Some points, one per row:
[ 40  27  -1  35  33  22  10 -14]
[ 60  29  23  39 -13 -63 -44  43]
[-49 -11 -36 -32  83 127  31 -22]
[-10 -22 -20  21  31  66  15 -29]
[  33  -47  -35  -27  127   -7   35 -102]
[-25 -32  -5 -25 109  66  10 -36]
[-52 -10  25 -14  45  77  11 -21]
[-73  -8  16 -82  14 127 -40  13]
[-15 -33 -22 -11  51  47  21 -30]
[ 30 -15 -45  27  18 -29 -12  32]
[-54   0  -5 -32   4  68   4  19]
[ 74 -36   2  28  66 -83  27 -13]
[-33   7   8 -14 -15  48  -9  18]
Here are 10 more points, each followed by its number:
[-11   9 -16  20  16  16  22 -40] 0
[-35  52  -6  11 -85  18 -47  35] 1
[ 40  33  46  22 -82  -6 -52  12] 2
[ 21   0   5  23  46 -77  16  12] 3
[ 41 -21 -32  -2  55 -56  47 -23] 4
[  0  14  27  72 -86 -48 -38  68] 5
[-67 -23 -10 -66 102  55  15 -64] 6
[-51 -20 -29  10   4 -42  14 -41] 7
[-16  22  50 -37 -80  35 -49  46] 8
[-28 -36  12 -19  60  58  11  -1] 9
Which of these numbered points is nearest to each point below, looking only along the 2 directions in which the first points spread most? Its number follows each.
[-14  18 -17  -4  26 -48  -8 -15] > 7
[  34   64   20   15 -127  -57  -32   46] > 5
[-18  10 -10  -9  49 -10  21 -11] > 0
[-11  13   7  -7  -4 -28  14  11] > 7
[  7 -12 -17 -17  22   6  54   2] > 0
[-81  -7  59 -29 -91  86 -56  26] > 8
[-51 -18  15  -3  26  99  17  -4] > 9
[-55 -38   1 -56  93  90  25 -63] > 6
[-45   1  33 -33  13  64   8 -30] > 9
[  5 -33 -35 -48   3  26   6 -37] > 0
[-54 -32 -10 -54 121  98  61   1] > 6
[  8  10  21  24 -48 -20 -40  40] > 2
[ 70  -9 -34  14  15 -45  21   6] > 3
[ 26  37   8   7  19 -21   7  13] > 7
[ -2  -3   2 -15  24  27 -13 -51] > 0
[ 60 -38 -15 -31  23  -3   5   8] > 7
[  -1   38  -10   19 -127  -81  -11   88] > 5
[  21   61   10   45 -112  -45  -24   22] > 5
[  7 -10  18  -8  12  31   7 -14] > 0
[  27   19   41   50 -108 -105  -24   33] > 5
[ 21  53  47  56 -83 -57 -61  44] > 5
[ 26  -2 -22  17  70 -50  51 -52] > 4
[-16  24  14   8 -36 -47 -67  54] > 2
[ 29  13  27  35 -76 -23  -1  35] > 2
